(in the rows, 128 means zero)
One hidden turn or mirror swaps the rows below in pairs. Which row is each named row swapped with?
The rows were stretched afterwards, more along some directions than others.
J_324: [139 143  98 156 110 147 135 122 129 167 120 155 132 142 141  98 132]
J_78: [112 153 100 101 166 137 102 124 122  98 145 114 114 130 108 125 151]
J_791: [119 117 117 123 107 131 118 128 107 121 143 118  99 123 132 125 149]
J_918: [128 126  93 141 127 172  94 131 124 138 104 138 123 159 120  89 132]
J_638: [126 139 136  97 118 157 130 135 118  99 141 122 119 147 132 144 149]
J_736: [128 152  87 147 141 110 127 120 126 114 115 117 146 154 130 135 130]
J_387: [123 144 104 104 153 153 103 110 129 106 155 130 113 129  80 128 129]
J_396: [135 139  99 126 140 123 118 123 145 101 126 111 137 145 107 158 110]
J_753: [144 161 138 144 123  99 149 145  96 103 120 115 161 131 146 109 137]
J_261: [112 164  74 120  99 114 156 150 145 148 130 159 132 125 143 146 172]
J_904: [146 111 161 117 136 117 148 117 134 133 152 111 139 124 149 148 110]
J_68: [130 134  93 133 154 120 113 128 138 105 110 100 137 145 120 139 127]
J_278: [121 134 101 141 123 118 123 103 112 103 111 118 124 157 125 150 125]
J_957: [118 151  77 120 176 159  71 132 113 105 101 120 104 146 132 120 156]
J_320: [111 162  85 118  82 112 165 142 120 149 130 161 125 132 140 159 184]
J_812: [127 126 107 123 165 151 105 126 139 154 121 153 117 134  98 116 111]
J_328: [141 122 107 154 134 171 119 132 124 134 104 146 129 147 119  89 125]
J_787: [119 140  84 144 110 122 134 110  94 137 141 134 130 145 169 142 198]
J_718: [133 155  73 156 144 150 129 155 143 153 110 138 131 135 136  74 122]
J_574: [115 158  87 106 156 140 116 119 119 114 138 125 119 131  93 119 137]
J_963: [112 136 106 106  77 108 151 138 131 147 133 148 120 124 145 172 188]
J_325: [142 111 158 121 137 111 149 114 131 130 155 113 132 130 146 156 102]
J_637: [140 138 155 142 106 101 147 142 101 103 131 115 164 131 146 116 142]
J_697: [126 134 107 118 174 153  95 124 140 141 130 151 119 138 105 110 112]
J_257: [118 142  97 106 160 141 102 106 126 106 135 125 108 134 100 127 137]
J_760: [132 119 126 112 124 154 127 121 136 119 127 127 113 125 149 139 138]
J_842: [118 133 102 134 125 116 124 116 119 100 108 114 136 149 118 155 127]
J_344: [121 120  87 148 106 129 132 115 110 157 131 136 108 135 174 150 204]
J_399: [143 110 153 120 145 111 140 118 127 131 151 108 141 132 152 150 115]
J_547: [116 178  49 134 171 144  86 145 120 106 110 131 128 146 142 112 170]
J_673: [146 117 173 111 141 114 140 110 132 118 162 105 140 135 129 155  95]
J_810: [130 160  70 135 177 146  87 145 121 108 105 125 108 141 146 111 160]
J_946: [140 101 164 109 142 112 141 114 122 125 146 108 126 127 143 164 110]
J_220: [113 156  79 109 169 146 101 133 130 114 134 111 111 127 101 115 145]
J_926: [128 163 137 146 111 108 153 145  82 100 122 121 157 127 149 119 161]
J_308: [124 136  78 154  95 109 123 130 136 134 102 130 121 140 150 144 125]
J_13: [134 112 153 107 128 147 114 140 122  97 132 106 109 134 147 136 135]
J_900: [137 173 107 152 124 158 135 126 109 136 124 145 155 147 129  85 135]
J_690: [137 126 135 111 118 137 121 113 118 113 134 104 124 137 165 132 129]
J_583: [131 126 119 120 167 162  99 129 143 133 124 151 116 141  94 107 102]
J_286: [123 158 101 107  96 103 149 142 144 139 138 148 135 124 143 152 157]
J_374: [133 148 148 155 113 107 153 136  84  92 126 122 161 132 151 106 144]
J_625: [120 100 152 136  96 138 131 109 106 105 125 127 105 137 160 136 134]
J_660: [126 134 112 125 174 158  99 131 143 139 132 150 116 135  93 103 101]
J_492: [133 144 122 105 178 154 100 130 151 130 145 137 123 138  81 112  93]
J_200: [125 123  87 137 114 133 130 106 102 159 130 128 113 148 160 148 183]

J_625 is swapped with J_718
J_257 is swapped with J_68
J_963 is swapped with J_753
J_547 is swapped with J_787

One hidden turn or mirror swaps the rows below in pairs. Which row is each named row swapped with?
The rows were stretched afterwards, more along some directions than others.
J_943: [185 115 135 155 105 106 114 138 162 188 112 119 111 159 101  75 127 129
 133 147 190 137 191 159 137 134 131]
J_118: [157 143 132 134 149 136 142 138 199 114 114 119 120 110 104  98 153  97
  90 136 152 141 152 143 140 116 138]
J_863: [146 111 137 118 124 125 147 134 134 163  95 112 122 129 114  91  93 125
 132 181 131 152 148 133 173 134 149]
J_688: [163 112 146 171 105 100  97 135 142 182  67 139 122 174 112  70 117 134
 155 146 210 140 184 146 168 143 116]
J_907: [158 105  82  96 125 134 134 170 151 126 141  70 109 168  86 111  85 157
 137 130 164  95 133 109 128 128 170]
J_425: [150 139 133 141 154 121 147 108  81 140 177 121 148 176  77 152  91 129
 183 176 215 137 113 156 117 104 156]
J_71: [107 148 154 152 142 136  97 155 103 157 114 107 171 167  89  93  67 107
 171 145 226 124 122  89 142 121 175]
J_733: [181 126 110  92 136 139 151 131 160 135 142  86 108 145  91 105 109 172
 151 156 147  98 164 134 135 119 172]
J_489: [188 132 127 122 124 132 134 167 133 178 103 128 153 177 107  82  68  98
 125 166 187 113 174 114 138 162 155]
J_925: [165 140 110 124 119 142 147 151 134 166 112 109 155 179 100  94  88 112
 130 151 187 140 174 117 141 163 168]
J_588: [134 102 121 145 129 111  93 129 107  92 135 106 135 153 106 151 133 128
 153 146 190 155 107 146 100 121 124]
J_40: [179 144 106 116 122 143 137 162 138 155 113  95 147 164  88  97  80 107
 102 152 177 115 162 129 127 167 164]
J_6: [177 101 132 113 117 126 142 143 156 125 133 101 121 155 106 101 105 154
 162 155 166 103 148 130 122 128 176]
J_378: [153 109 113 111 126 141 147 146 149 112 167  89 118 155  91 102  93 148
 135 162 158  91 139 123 121 106 179]
J_815: [174 116 141 125 149 117 142 174 127 153 143 100 132 169  82 127 128 126
 149 189 177 160 166 182 106  97 165]
J_851: [174 124 133 106 119 145 140 152 144 139 132 111 124 145 104  85  97 140
 149 144 167 101 164 124 157 119 173]
J_599: [109 137 120 140 101 137 144 113  82 117 184 115 136 128  76 109  97 120
 149 142 201 119 136 155 154 102 124]
J_580: [183 126 154 117 133  85 118 143 105 175 133 137 108 181  95 133 129 146
 153 196 180 155 163 171 110 114 153]
J_776: [186 161 116 111 164 144 144 148 122 153 102  63 126 170  68 132 108 136
 141 152 179 142 153 133 170 113 187]
J_541: [174 109 140 113 136  99 130 156 103 159 128 126 111 169 101 142 136 144
 167 184 160 165 158 187  97 115 161]
J_611: [203 121 155 143 101 109  99 134 149 199  83 115 100 164 107  91 122 130
 150 141 207 160 216 138 157 125 150]
J_41: [179 162 125 108 160 151 139 144 105 147 104  81 123 155  61 129 112 113
 124 141 189 147 158 127 183 101 169]
J_989: [154 129 135 144 165 123 138 119  98 126 182 130 142 185  80 149 103 126
 190 168 196 137 104 164 102  90 166]
J_535: [171 133 118 110 131 146 148 157 158 138 124  79 111 176  82  98  86 158
 150 147 154 106 138 119 148 110 199]
J_809: [112 103 120 144 112 128  97  78  91 146 156 115 169 160 119 102 100 152
 178 166 203 127 132 163 134 150 133]
J_635: [157 126 152 131 142 117 138 140 206 126 101 135 131 119 119  91 154  91
 109 162 154 163 169 153 114 125 131]
J_55: [141 118 144 115 115 129 145 132 145 169  87 120 113 114 109  84  99 109
 131 167 152 176 164 115 192 121 159]
J_663: [114 108 129 145 108 129 103  93  73 152 169  99 175 158 121  95 114 135
 189 163 208 152 161 181 139 157 138]
J_391: [166 113 132 109 104  85 110 133 109 158 112 152 138 138 118 106 116 135
 140 129 179 123 175 170 132 139 136]
J_723: [151 142 156 118 134 122 128 158  99 173  76 136 135 125 117 104  96  97
 156 169 183 159 178  67 186 103 142]
J_921: [127 101 140 180 124 120 103 135 131  94 102 110 146 165 113 115 118 126
 180 126 203 168 118 127 144 124 143]
J_803: [114 142 121 134  95 138 143 120  62 115 162 133 118 128  72 139 108 108
 162 149 203 134 123 129 168 116 140]
J_282: [155 126 108 109 143 146 150 164 151 113 113  59 116 140  78 113  91 115
  94 134 166 180 174 138 140 111 156]
J_996: [119 117 153 139 105 141 109 110  89 157 149 108 112 144  93 122 100  75
 152 163 237 184 153 112 149  95 163]
J_756: [117 117  85 151 127 121 140 142 120 103  97 109 130 174 102 162 119 145
 135 131 174 169  87 106 144 145 127]
J_416: [145 128 141 159 150 132 131 124  80 144 171 133 152 189  77 137  90 105
 183 171 237 156 128 148 126  82 155]
J_167: [118 123 157 150 132 146 107 117 102 154 172 127 112 145  83 111  94  76
 159 152 240 169 138 140 134  72 173]
J_575: [134 130 153 133 148 128 132 143  96 179  67 143 133 153 101 123 103 116
 164 148 196 162 151  93 183 117 136]
J_860: [104 133 115 135  96 141 137 123  75 127 178 139 121 140  82 118 103 120
 156 135 193 128 138 151 162 105 135]
J_636: [122 107 125 139 112 116  93  90  91 165 134 126 158 170 118  94 115 149
 174 172 194 140 156 181 158 143 129]
J_359: [193 118 141 154 108 107 114 136 152 202  83 134 120 178  93  75 110 134
 133 151 202 125 186 158 153 126 142]
J_16: [154 125 143 118 122 128 142 153  92 163  66 138 132 129 122 119 110 109
 142 172 183 159 170  68 181 124 125]
J_174: [145 121 146 120 106 119 150 129 136 137 102 122 116  99 128 113 116 104
 130 172 137 185 170 114 174 137 130]
J_339: [132 116 124 117 100  86 114 137  92 157 112 165 118 160 117 125 105 128
 124 139 189 143 139 135 134 137 144]
J_891: [146  90 125 150 121 108 114 144 129 110  98 107 140 163 117 133 127 131
 160 136 202 173 123 121 115 131 144]
J_759: [181 127 119 122 127 136 143 170 139 155  86 108 151 172  91  87  88  94
 134 144 183 137 170 142 157 160 179]
J_74: [163 128 127 131 138 120 139 132 201 116 121 103 122 120 115 109 159 107
 110 141 138 145 165 153 109 135 134]
J_392: [159 134 126 139 131 129 126 162 135 180  97 123 158 193  82  82  58 114
 136 151 203 112 148 122 145 160 183]
J_97: [208 122 147 135 109 102  95 158 146 207  58 132 119 143 108  73 114 145
 152 151 202 137 215 124 175 143 112]
J_218: [165 124 127  92 122 114 149 161 139 176  80 132 102 125 101 110  90 138
 130 191 140 176 170 112 174 132 139]
J_423: [167 129 109  92 148 144 136 177 135 119 103  80 118 135  87 137  82  96
  97 145 171 159 149  88 118 110 157]
J_455: [ 93 130 127 143 105 132 128 115  77 108 149 143 125 129  75 123 110 111
 155 118 196 121 115 148 166 110 145]
J_209: [157 104 115 112 104 119 122 166  94 149 148  96 132 148 129  94  80 112
 150 173 172 135 170  94 149 106 171]
J_549: [150 117 153 137 133 106 133 151 122 137 147 119 131 150 106 122 147 131
 155 187 175 156 163 195 105 112 155]
J_818: [107 105 116 148 121 120 104  96 105 151 154 102 179 160 107  80  99 157
 157 172 197 118 149 177 149 153 127]
J_509: [189 152 133 111 178 138 137 150 138 147  81  86 129 159  82 121 125 129
 134 140 155 153 158 152 171 124 168]
J_321: [ 92 129  96 125  93 142 147 128  79 109 154 106 109 124  77 134 113 115
 136 134 174 147 138 131 169 112 131]
J_446: [151 109 139 114 126 121 151 151 166 149  83 113 124 132 117  76  90 123
 128 193 140 165 171 130 170 124 155]
J_838: [ 93 116  88 116  98 132 142 142  86  97 181 112 132 125  70 131  92 107
 141 132 200 130 114 136 147 105 137]
J_893: [159 123 128 114 101  81 121 126  84 164 112 169 115 161 110 124 111 130
 135 138 179 141 143 152 153 141 144]
J_331: [134 113  89 100 135 139 150 178 117 109 122  50 115 127  90 140 102 106
 105 139 154 196 156 122 121 120 152]
J_93: [116 139 117 122 143 123 131 133 129 136 190  85 160 165  75 107  92 146
 108 188 192 119 140 162  85 116 143]
J_911: [114 114 155 152 117 140  92 127 109 165 129 109 114 149 106  97 113  79
 152 165 228 185 170 115 145 101 140]
J_948: [108  86 102 151 113 121 111  83  96 142 153 111 158 183 119 100 113 158
 179 170 193 138 144 171 145 152 119]
J_76: [181 113 118 101 147 144 136 178 123 142 138  45 142 133  84 110  76 108
 135 136 202 168 181 156 116 105 180]
J_641: [131  98 123 119 102 116 115 175  95 132 148 101 145 131 140  96  83 103
 141 171 180 137 158  94 132 115 161]
J_814: [128  99 107 114  90 122 124 170  69 141 137 106 122 165 125 128  68 118
 141 180 172 139 133  65 149 132 162]
J_206: [126 133 159 131 134 134 138 143 102 174  73 148 128 142 115 112  93 108
 155 159 202 158 162  72 180 113 150]

J_41 is swapped with J_989
J_776 is swapped with J_425
J_809 is swapped with J_40
J_891 is swapped with J_331
J_416 is swapped with J_509
J_93 is swapped with J_71
J_118 is swapped with J_167
J_756 is swapped with J_76
J_860 is swapped with J_851

One hidden turn or mirror swaps the rows below in pairs. Which row is each named row swapped with?
The rows were stretched afterwards, more along some directions than others.
J_110: [120 154 130 115 120 158 163 148  64 137 130 171 144 125 131 131 125]
J_298: [136 131 154 169 138  97 140 121 189 125 133 101  95 130 139 115 101]
J_217: [104 131 126 140 173  91 150 119 110 169 115 134 126 108 114 133  87]
J_251: [132 132 118 139 149 160 105 123 167 116 143 125 169 155  89 123 184]
J_854: [110 113 131 113 152 132  91 102 109 167 108 123 142 142 116 113 108]
J_299: [164 105  71  76 137  89 116 133 124 132 109 116 108  85  91 140 117]
J_519: [143 129 149 171 139  98 141 120 192 122 131  98  94 151 148 116  98]
J_751: [144 125 152 182 146  88 146 108 191 126 114 116 105 145 126 118 101]
J_494: [136 122 130 146 149 154 121 154 152 102 155 126 150 172  95 109 176]
J_654: [104 139 128 117 133 138 133 128  70 146 123 178 170 118 101 121 119]
J_89: [ 85 151 171 124 120 167 121 134 138 167 154 114 163 128 149 114 118]
J_941: [130 146 152 129 119 162 109 100 174 137 128  94  84 175 123 104  98]
J_30: [129 126 126 141 142 161 115 155 137 105 147 144 169 149 109 133 199]
J_349: [141 145  78 109  84 144 128 137 130 111 163 100 108 157 158 121 137]
J_102: [119 127 108  98  91 162 106 173  99 118 115 104 125 138 139 125 138]
J_779: [126 157 134  76 103 152 123  72 120 135 130 124  96  99 115 120 117]
J_657: [158 162 138 119 146 149 115 128 149 136 149  86  79 173 145 122 161]
J_828: [150 153 102  88 119 152  93 161 116 134 133 120 112 157 163 148 177]
J_936: [110 138 155  91 151 130  71 104 127 167 160 124  94 153 135 101  95]
J_341: [109 154 122 107 136 139 141 116  77 144 135 183 148 112 106 128 128]
J_400: [113 104 132 145 123  83 143 162  98 126 105 139 138  95 145 128  99]
J_945: [114 130 132 146 121 113 105 129 165 112 147  88 132  98 147 130 125]
J_249: [139 118 166 176 152 102 148 137 179 123 131 107  98 152 147 113 110]
J_696: [107 134 141 107 137 147 159 136  59 142 136 178 156 113 129 133 121]
J_389: [ 95 125 155  82 136 133  95 158  51 156 157 112 110 114 154 106 109]
J_179: [119 141 118 101 123 145 155 124  86 139 109 177 158  99 115 143 118]
J_819: [114 106 122 133 134  87 139 181  89 132 107 138 127  96 132 127 117]
J_771: [116 151 157 139 143 117 155 132  94 170 146 114  85 174 129  95  73]
J_434: [107 104 134 141 141  90 152 178  91 143 111 135 132  96 144 130 102]
J_856: [108 160 108  93 117 150 135 116  71 147 126 168 164  97 116 134 125]
J_704: [132 134 143 149 110 141 125 181 125 116 159  77 110 179 153 107 144]
J_841: [148 164  98 100  85 141  79  79 160 114 126  88 116 128 147 120 137]
J_288: [133 132 106  90 155 132 122 154 106 121 124 128 137 124  88 151 202]
J_647: [118  96 132  96 117 175 106 165 102 113 120 114 154 115 123 140 193]
J_993: [152 148 114 151 132 155 119 126 168 104 133 134 160 167  96 126 187]
J_238: [136 126 176 178 144 108 137 121 187 134 124 112  93 137 138 117 103]
J_655: [122 186  71  88 117 129 136 133 132 146 142 114 147 128 109 117 153]
J_905: [129 143 126 135 135 174 100 142 155 104 140 132 153 148  94 126 203]
J_958: [ 98 152 131 104 132 162 127 136  68 147 123 177 153 108 104 130 142]
J_679: [108 107 129 135 130  87 146 168  93 137 117 130 126 107 155 124  85]
J_197: [141 121 118 130 128 154 115 133 174  92 136 127 163 137 100 129 177]
J_979: [146 135 113 126 133 150 130 139 146  90 158 129 150 150 113 125 186]
J_487: [114 116 131 130 123  88 155 172  85 127 120 134 118  97 160 122  97]
J_165: [123 121 142  80 141 121  84 107 103 125 115 128 115 118 117 112  91]
J_44: [153  89 176 132 146 141 118 121 167 153 114 108 110 112 137 149  99]
J_931: [180 148 131 116 116 166 105 129 164  92  98 105 112 156 156 156 171]
J_715: [100 153 192  91 105 159 110  97 107 136 148 129 114  81 150 141 117]
J_793: [ 96  98 144 131 151 139 133 131 101 171 157 129 120 173 132 100  79]

J_679 is swapped with J_519
J_249 is swapped with J_487
J_704 is swapped with J_771
J_647 is swapped with J_779

